In the data rows, zero lies at 4.5, halfway between 4 and 5.
How far apart are the two rows of each pair, measured in a hidden way? 0 means very close, and 20 very far. Two or three weighted sums of its numbers give each row a place; it is the straight-line distance between the places.
[5 5 4 2 6 6 5 6 3 4 3 4 3 3 4 6]
[5 4 4 3 4 4 4 6 4 5 4 4 4 4 5 5] >> 9
[3 6 4 5 7 4 6 3 3 4 3 4 3 3 3 6]
[6 2 6 5 2 4 3 5 7 7 7 4 7 8 6 2] >> 3
[5 5 4 4 5 6 5 5 3 3 4 4 3 3 3 6]
[4 5 5 6 4 4 4 4 3 3 3 5 4 3 3 5] >> 9
[7 3 7 4 2 6 2 6 7 7 7 4 7 7 7 2]
[6 5 5 3 4 7 4 6 5 3 4 4 4 3 4 5] >> 5
[7 2 5 2 2 6 3 7 9 7 7 4 7 8 6 2]
[4 7 4 4 7 6 6 4 3 3 5 4 3 3 3 6] >> 11
[3 5 4 7 6 2 5 3 3 3 3 4 3 3 3 6]
[5 3 6 6 3 3 3 4 5 5 5 3 6 5 5 3] >> 10
[1 7 1 6 8 3 8 2 3 4 3 4 3 3 3 6]
[6 5 5 3 5 7 5 7 5 4 4 3 3 3 5 6] >> 1
[5 5 4 4 5 5 5 5 5 3 3 4 3 3 4 6]
[6 5 4 2 4 7 4 7 6 3 4 4 4 3 4 5] >> 3
[4 7 4 5 6 5 5 5 4 3 4 4 3 3 3 6]
[6 2 7 5 3 4 3 5 5 7 6 4 7 6 7 2] >> 10
[5 5 4 2 4 6 6 5 3 3 4 4 3 3 3 6]
[3 8 2 5 6 4 6 3 3 3 3 9 3 3 3 6] >> 6
[2 6 4 8 7 2 6 1 3 3 3 4 3 3 3 6]
[7 2 7 2 3 7 2 7 8 8 7 4 8 7 9 1] >> 6
[7 3 7 4 3 6 2 6 6 7 7 4 7 6 7 2]
[5 3 7 7 4 3 3 3 4 6 5 3 6 6 6 3] >> 2
[6 2 7 5 3 5 2 5 6 8 7 4 7 7 7 2]
[4 6 3 3 6 6 7 5 3 3 4 4 3 3 3 6] >> 10
[6 4 5 1 4 8 4 7 4 6 5 4 5 4 7 4]
[6 3 6 5 3 5 3 5 5 5 6 4 6 6 6 3] >> 3
[5 4 6 5 5 6 3 5 3 5 4 4 5 4 6 4]
[5 5 5 4 5 6 5 4 3 3 4 4 3 3 3 6] >> 7
[4 3 4 4 4 3 4 5 5 5 4 4 4 5 4 5]
[4 4 4 6 5 3 5 2 3 3 3 5 3 5 3 6] >> 9
[4 6 4 4 6 6 5 5 4 3 4 4 3 3 3 6]
[5 5 4 4 5 5 6 5 3 3 4 4 3 3 3 6] >> 3
[6 4 4 3 3 6 5 6 6 4 5 4 4 5 3 5]
[0 8 2 8 8 1 8 0 3 3 3 4 3 3 3 6] >> 8
[7 1 7 3 2 5 2 7 8 9 9 4 8 9 8 1]
[5 2 6 6 3 4 3 4 6 6 6 4 6 7 5 3] >> 6
[6 2 7 5 3 5 2 5 5 7 7 4 7 7 7 2]
[4 5 4 6 4 3 5 3 3 3 3 9 3 4 3 6] >> 6
[6 2 6 3 3 5 3 6 6 7 6 4 6 6 7 3]
[4 6 5 6 5 4 5 3 3 3 3 5 3 3 3 6] >> 4
[6 5 5 1 4 8 5 7 5 4 5 4 4 3 4 5]
[2 6 3 6 7 2 7 2 3 3 3 4 3 3 3 6] >> 6
[2 8 2 7 8 4 7 2 3 3 4 4 3 3 3 6]
[2 6 2 6 6 3 7 2 3 3 3 6 3 3 3 6] >> 9
[2 6 3 5 7 3 7 3 3 3 3 4 3 3 3 6]
[7 3 6 2 3 7 2 8 8 7 6 3 6 6 7 3] >> 4
[7 2 6 3 2 5 3 7 8 7 7 4 7 7 6 2]
[3 5 4 6 5 2 4 4 3 3 3 9 3 3 3 6] >> 9
[5 3 6 5 3 4 3 6 6 6 5 4 6 5 6 3]
[5 5 4 3 5 5 5 6 4 3 3 4 3 3 3 6] >> 6
[5 3 5 5 3 3 3 5 5 5 5 4 6 6 5 3]
[3 4 4 7 5 1 5 2 3 4 3 7 3 5 3 6] >> 13
[3 5 5 7 6 3 4 3 3 3 3 4 3 3 3 6]
[5 4 3 2 4 6 5 6 4 3 3 4 3 4 3 6] >> 6
[4 5 4 5 4 4 4 4 3 3 3 9 3 3 3 6]
[4 5 5 7 5 2 4 3 3 3 3 4 3 4 3 6] >> 7
[3 6 4 6 7 4 6 3 3 3 4 4 3 3 3 6]
[4 4 6 6 5 4 4 3 3 4 4 4 4 4 4 5] >> 6
[6 2 6 5 2 3 3 4 7 7 7 4 7 8 5 2]
[4 6 3 4 5 5 5 4 3 3 3 6 3 3 3 6] >> 10
[4 5 3 3 5 5 6 5 3 3 3 4 3 3 3 6]
[4 5 4 5 5 5 4 4 3 3 3 8 3 3 3 6] >> 12
[4 5 2 2 5 5 6 6 3 4 3 4 3 3 3 6]
[3 6 3 4 7 5 6 4 3 4 4 4 3 3 3 6] >> 11
[4 6 3 4 6 5 5 5 3 3 3 4 3 3 3 6]
[6 3 7 5 3 5 3 4 5 6 6 4 6 6 6 3] >> 18
[6 4 5 3 4 7 4 6 4 5 5 4 5 4 5 4]
[6 4 5 4 3 6 5 6 5 3 5 4 5 4 4 4] >> 11
[4 4 3 5 4 3 4 4 3 4 3 9 3 4 3 6]
[4 5 5 4 5 5 4 5 3 4 3 4 3 3 5 6] >> 6
[4 4 4 5 4 2 5 3 3 4 3 8 3 5 3 6]
[5 4 4 3 4 5 4 5 4 3 3 6 3 4 3 6] >> 3
[4 5 4 6 4 3 5 3 3 3 3 8 3 4 3 6]
[3 5 4 7 5 3 4 3 3 3 3 7 3 3 3 6] >> 5
[6 5 5 2 5 7 5 6 5 3 5 4 4 3 4 5]
[3 3 5 8 3 1 3 2 3 4 3 9 4 6 3 5] >> 15
[6 3 6 4 3 6 4 5 5 5 6 4 6 5 5 3]
[2 7 2 5 7 3 7 2 3 3 3 4 3 3 3 6] >> 14
[5 4 5 5 4 5 3 5 5 4 4 4 5 4 5 4]
[4 4 6 7 5 3 4 3 3 4 3 4 3 4 4 5] >> 11
[4 6 4 6 6 5 5 3 3 3 3 4 3 3 3 6]
[3 7 2 5 7 5 8 3 3 3 4 4 3 3 3 6] >> 6
[6 4 5 2 4 8 4 7 4 5 5 4 5 3 6 4]
[4 6 3 5 5 5 5 3 3 3 3 9 3 3 3 6] >> 7
[7 4 7 3 4 8 3 8 5 7 7 4 7 4 8 2]
[2 5 3 7 6 1 5 2 3 3 3 9 3 4 3 6] >> 4
[4 5 5 5 5 5 6 4 3 3 4 4 3 3 3 6]
[3 5 4 6 5 3 4 3 3 3 3 9 3 3 3 6] >> 4
[6 4 5 2 4 7 5 6 5 5 5 4 5 5 5 4]
[2 6 3 8 5 1 5 2 3 3 3 9 3 3 3 6] >> 7
[6 4 5 3 3 5 4 6 5 5 5 4 5 5 5 4]
[4 5 5 7 5 4 5 3 3 3 4 4 4 4 3 5] >> 12
[4 3 4 4 4 3 5 4 4 4 4 4 4 6 3 5]
[4 6 2 2 6 7 7 6 3 4 4 4 3 3 3 6] >> 7
[4 5 4 5 5 3 5 3 3 3 3 7 3 4 3 6]
[5 5 4 3 5 6 6 5 3 3 4 4 3 3 3 6] >> 1
[3 8 1 3 7 6 8 4 3 3 4 4 3 3 3 6]
[4 7 3 4 7 6 6 5 3 3 5 4 3 3 3 6] >> 11
[4 6 3 4 5 5 6 4 3 3 3 9 3 3 3 6]
[2 5 4 8 6 1 5 1 3 4 3 7 3 4 3 6] >> 6
[4 5 4 6 4 3 4 4 3 3 3 9 4 4 3 5]
[4 4 3 3 5 4 4 6 3 4 3 6 3 3 4 6] >> 13
[7 2 6 3 2 6 3 7 8 7 8 4 8 8 7 1]
[2 7 1 4 7 3 8 3 3 4 3 4 3 3 3 6] >> 12
[7 3 6 3 2 6 3 7 8 6 8 4 7 6 6 2]
[5 4 3 3 4 5 4 6 5 4 3 4 3 4 4 6] >> 15
[7 3 5 2 3 7 3 7 7 6 6 4 6 5 7 3]
[4 6 5 5 6 5 5 4 3 3 4 4 3 3 3 6] >> 13
[3 4 5 8 5 2 4 2 3 3 3 4 3 4 3 6]
[7 3 7 6 3 6 2 5 5 6 7 4 7 5 7 2] >> 4
[2 7 3 6 7 4 7 2 3 3 3 4 3 3 3 6]
[6 1 6 4 1 4 2 5 9 8 9 4 8 9 7 1] >> 4
[4 4 4 4 5 4 5 5 3 4 3 4 3 3 4 6]
[1 8 0 4 9 4 9 3 3 4 5 3 3 3 3 6] >> 5
[8 3 7 4 1 6 2 6 8 7 8 4 8 8 7 1]
[2 6 3 6 5 3 6 2 3 3 3 8 3 3 3 6] >> 2
[6 3 4 2 3 5 4 6 7 4 5 4 5 6 4 4]
[6 5 4 1 5 8 5 7 6 3 4 4 3 3 4 6] >> 4
[3 5 4 5 5 3 5 4 3 3 3 6 3 3 3 6]
[4 6 5 6 6 5 5 3 3 3 4 4 3 3 3 6] >> 9
[3 8 1 3 8 6 8 4 3 3 5 4 3 3 3 6]
[3 6 2 4 5 3 6 3 3 3 3 9 3 3 3 6] >> 10
[7 2 7 4 2 5 2 6 7 7 7 4 8 7 7 1]
[1 8 1 6 7 3 7 2 3 3 3 5 3 3 3 6] >> 12
[4 7 3 2 7 7 6 6 3 4 4 4 3 3 3 6]
[9 1 8 2 1 8 0 8 9 9 9 4 9 9 9 0] >> 10
[4 4 5 7 4 3 5 3 3 3 3 6 3 4 3 6]
[6 3 6 3 3 5 3 6 6 7 6 4 6 6 6 3] >> 6
[4 7 2 3 7 6 7 5 3 4 4 4 3 3 3 6]
[4 5 4 5 5 4 5 4 3 3 3 5 3 3 3 6] >> 7
[3 6 3 6 5 3 5 3 3 3 3 9 3 3 3 6]
[3 6 2 5 5 3 5 3 3 3 3 9 3 3 3 6] >> 4
[5 4 6 5 4 5 3 5 4 5 5 4 5 5 6 3]
[5 4 4 4 4 4 5 4 5 3 4 4 4 5 3 5] >> 2
[6 3 5 4 3 5 4 6 6 5 5 4 5 5 5 4]
[6 4 5 3 3 6 4 6 5 4 5 4 5 5 5 4] >> 1
[5 4 7 6 5 5 3 5 3 5 4 4 5 3 6 4]
[4 3 4 4 5 3 4 5 4 5 3 4 4 4 4 5] >> 7
[5 3 5 4 4 5 5 5 4 5 5 4 4 5 4 5]
[8 2 7 1 2 8 1 8 9 9 8 4 8 8 9 1] >> 9
[4 5 4 3 6 5 6 5 3 4 3 4 3 3 3 6]
[2 5 4 7 6 1 6 1 3 4 3 4 3 4 3 6] >> 3
[2 6 3 8 6 1 6 1 3 3 3 6 3 3 3 6]
[3 6 1 3 6 4 7 4 3 4 3 3 3 3 3 6] >> 10
[7 1 8 4 2 6 1 6 7 9 9 4 9 9 9 0]
[2 5 3 6 5 1 5 2 3 4 3 9 3 4 3 6] >> 8
[2 7 2 5 7 3 7 2 3 4 3 4 3 3 3 6]
[2 9 2 6 8 4 7 2 3 3 4 4 3 3 3 6] >> 4
[6 2 7 5 3 4 3 5 5 8 7 4 7 7 8 2]
[3 5 4 5 6 3 6 3 3 4 3 4 3 4 3 6] >> 1
[3 6 3 5 5 3 5 3 3 3 3 9 3 3 3 6]
[5 4 4 2 5 5 4 6 3 5 3 4 3 3 5 6] >> 12
[6 6 5 2 5 8 5 7 7 3 4 4 3 3 5 6]
[4 7 3 3 7 7 6 5 3 3 5 4 3 3 3 6] >> 18
[6 3 6 5 2 5 2 6 7 6 7 4 7 7 6 2]
[5 5 5 5 5 5 5 4 3 3 4 4 3 3 3 5] >> 6
[5 2 6 4 4 4 3 6 5 7 6 4 6 6 7 3]
[6 5 5 3 4 6 5 6 4 3 5 4 5 3 4 4] >> 14
[7 2 7 3 2 6 2 7 8 7 7 4 7 7 8 2]
[9 1 8 2 1 8 1 9 9 9 9 4 9 9 9 0] >> 8
[5 3 5 5 4 3 3 5 5 6 4 4 5 5 6 4]
[6 3 6 4 3 5 3 5 5 6 6 4 6 5 6 3] >> 10
[6 4 4 1 4 7 4 7 6 4 4 4 4 4 5 5]
[3 6 3 6 7 3 6 3 3 4 3 4 3 3 3 6] >> 8
[4 5 3 2 5 5 5 6 3 4 3 7 3 3 3 6]
[6 3 7 6 3 4 2 4 5 6 6 4 6 6 6 3] >> 7
[1 8 0 4 8 4 9 3 3 4 4 4 3 3 3 6]
[4 4 3 4 4 3 5 4 3 4 3 9 3 5 3 6] >> 13
[4 5 3 3 5 5 5 6 4 3 3 6 3 3 3 6]
[5 3 5 5 3 3 4 4 6 4 5 4 5 6 3 4] >> 11
[7 3 6 3 2 6 3 6 8 6 7 4 7 6 6 2]
[6 3 6 4 3 6 3 6 6 6 6 4 6 6 6 3] >> 13
[4 5 4 4 5 5 5 5 3 3 3 4 3 3 4 6]
[2 6 3 6 8 3 6 2 3 4 3 4 3 3 3 6] >> 6
[5 6 4 4 5 6 5 5 4 3 4 4 3 3 4 6]
[6 2 6 5 2 4 2 5 8 7 7 4 7 8 6 2] >> 8
[1 8 0 4 8 4 9 3 3 4 4 4 3 3 3 6]
[6 3 6 4 3 6 4 5 5 5 6 4 6 6 5 3] >> 18
[6 3 5 5 2 4 3 4 7 5 6 4 6 7 4 3]
[8 1 8 4 1 6 1 6 9 9 9 4 9 9 9 0] >> 4
[3 5 4 6 6 3 5 4 3 3 3 6 3 3 3 6]
[5 3 8 7 4 4 2 4 4 7 6 4 7 6 7 2] >> 9
[7 3 7 2 3 8 2 8 6 8 7 4 7 6 9 2]
[7 3 7 5 2 5 2 6 7 7 7 4 7 6 8 1] >> 15
[2 7 2 5 7 5 8 3 3 3 4 4 3 3 3 6]
[4 7 4 6 6 5 5 3 3 3 4 5 3 3 3 6] >> 6
[2 5 3 7 5 1 5 2 3 4 3 9 3 4 3 6]
[5 2 4 3 3 4 4 5 7 5 5 4 5 7 5 4] >> 7
[3 4 3 5 4 2 5 3 3 4 3 9 3 5 3 6]
[5 6 5 3 6 7 5 6 5 3 5 4 3 3 5 6] >> 6
[2 6 3 6 7 2 6 2 3 4 3 4 3 3 3 6]
[3 5 5 8 5 2 5 2 3 3 3 4 3 4 3 6] >> 6
[4 5 4 5 5 4 5 4 3 3 3 5 3 3 3 6]
[4 6 3 4 5 5 6 4 3 3 3 4 3 3 3 6] >> 4
[6 3 7 6 2 4 2 5 7 7 7 4 7 7 7 1]
[5 3 6 6 3 4 3 5 5 6 6 4 6 6 6 3] >> 13
[4 4 6 7 4 2 4 3 3 4 4 4 4 4 4 5]
[3 5 5 8 5 2 5 2 3 3 3 4 3 3 3 6] >> 1
[2 6 3 6 6 3 7 3 3 3 3 4 3 3 3 6]
[1 8 2 6 8 3 7 2 3 3 4 4 3 3 3 6] >> 5
[5 4 5 4 5 5 6 4 3 3 4 4 3 4 3 6]
[5 3 6 4 4 5 4 5 4 6 6 3 6 5 5 3] >> 3
